In the rows, zero is written as 128.
A single turn carries every row of the set below to another of its rows. Some are shown first; where does it send the rows asked next?
j325: [132 138 145 125 134 111 159 117 118 167 155 144 152  94 145 121 144 130
 113  88 122 139 119 105 143 134 123 114 107 148 149 147]
j723: [129 163 140 123 128 136 126 151 137 136 107 133  90  84 120 127 140 115
 114 133 126 154 145 136 123 144 132 119 166 128 120 136]
j309: [119 110 124 128 142 138 134 138 125 126 128 135 130 122 159 121 122 156
 101  92 142 153 112 130 112 127 150 122  94 144 109 116]
j154: [128 153 116 126 135 138 111 130 132 143 147 149 136  85 154 124 122 156
 114 106 150 113 136 109 107 152 111 123 107 138 130 102]
j254: [123 148  99 107 125 107 119 100 121 148 101 160 115 102 142 127 128 129
 139 127 128 161 116 136 163 134 126 121 149 111 128 137]
j120: [146 147 138 137 134 120 128 111 163 142 127  88 146 119 120 119 127 150
 110 101 133 147 111 129  97 152 152 137 134 102 136 136]
j107: [106 149 138 100 110 112 141 110 119 153 151 137 159 117 159 109 153 102
 120 120 105 133 158 126 140 152 138 116 117 134 152 135]
j444: [144 121  98 103 126 131 154 120 163 140 122 116 137 134 152 143 129 152
 119 118 128 161  96 125 149 125 125 142 144  96 137 117]
j932: [141 149 117 134 123 112 123 142 139 103 107 136 136 133 109 115 131 121
 123 151 140 131 138 107 161 123 153  90 148 141 156 132]
j194: [122 175 116 130 113 123  97 142 106 120 131 150  93 125 118 120 129 152
 135 140 120 142 137 116 129 136 128 114 135 127 142 140]
j939: [135 135 100 110 139 132 145  96 131 159 119 145 113 109 151 144 128 151
 122 112 144 167 102 126 146 129 117 141 130 118 125 123]
j372: [135 113 126 131 155 112 143 165 145 110 127 109 159 146 127 126 132 146
  95 120 127 153 104 120 137 122 146 107 124 128 155 121]
j725: [109 161 108 109 127 130 103 132 115 112 124 141 133  95 123 129 150 133
 127 138 127 122 165 111 125 152 113  97 135 141 148 126]
j490: [137 162 108 139 134 138 106 126 123 145 139 138 112 121 135 124 123 172
 129 100 149 137 111 115 106 140 139 127  94 125 132 134]
j526: [132 134  95  99 111 111 130 128 151 129 107 128 138 127 140 127 128 128
 136 134 112 158 112 134 168 129 135 118 163  88 141 132]
j37: [142 133 104 136 154 132 118 170 172 136 140 109 117 138 141 125 133 150
 121  97 150 145 107 116 117 129 138 123 111 104 139 134]
j585: [141 109 130 104  88 115 135 136 141 121 144 109 138 132 161 113 142  95
 120 122 130 122 158 121 150 131 138 127 150 132 135 157]
j602: [124 128 140  84 113 132 143 122 139 131 154 112 142 134 169 110 154  90
 104 132 114 132 164 127 144 130 134 126 137 132 151 145]
j464: [117 124 117 111 143 130 102 156 147  96 133  96 146 121 125 119 141 121
 115 134 124 132 151 112 130 116 109  95 151 109 157 137]
j292: [127 146 113 126 136 119 110 186 155 108 132 119 101 144 128 124 136 129
 123 135 121 149 130 119 139 125 126 107 150 111 146 139]
j936: [126 154 145 114 136 118 150 112 134 170 156 144 167 106 160 119 137  99
 112  97 133 124 146 120 147 134 134 126 103 129 151 135]
j51: [139 160 148 125 119 135 127 116 117 144 131 120 110 100 125 128 123 155
  97 123 125 150 124 142  95 155 133 150 142 127 121 122]
j687: [126 144 114 129 108 138 112 116 120 120 111 162 110 109 141 112 120 133
 129 124 158 128 145 121 133 130 156 104 118 155 112 123]
j953: [137 152 130 130 144 123 124 146 184 133 107 100 126 102 112 117 147 111
 127 110 132 152 135 128 126 138 150 107 160 103 135 147]
j454: [149 134 148  98 139 136 150 125 154 150 158 122 152 122 169 118 134  90
  99 111 143 124 149 119 151 112 129 134 125 125 150 142]
j943: [100 128 134 105 102  94 134 116 113 132 144 142 136 108 157 107 147 114
 128 106 104 143 154 116 143 150 133 111 128 151 128 157]
j391: [136 115 122 129 152 137 115 151 161 129 153 105 154 114 154 114 115 145
  97 102 143 124 120 116 106 115 109 125 123 107 141 113]
j303: [171 118 136 120 116 132 164 138 144 154 158 114 151 119 151 131 136 109
 108 103 149 120 125 104 151 116 130 128 130 132 155 147]

j372 -> j932
j725 -> j154
j585 -> j943
Where do these go?
j953 -> j723
j454 -> j602
j254 -> j939
j292 -> j194

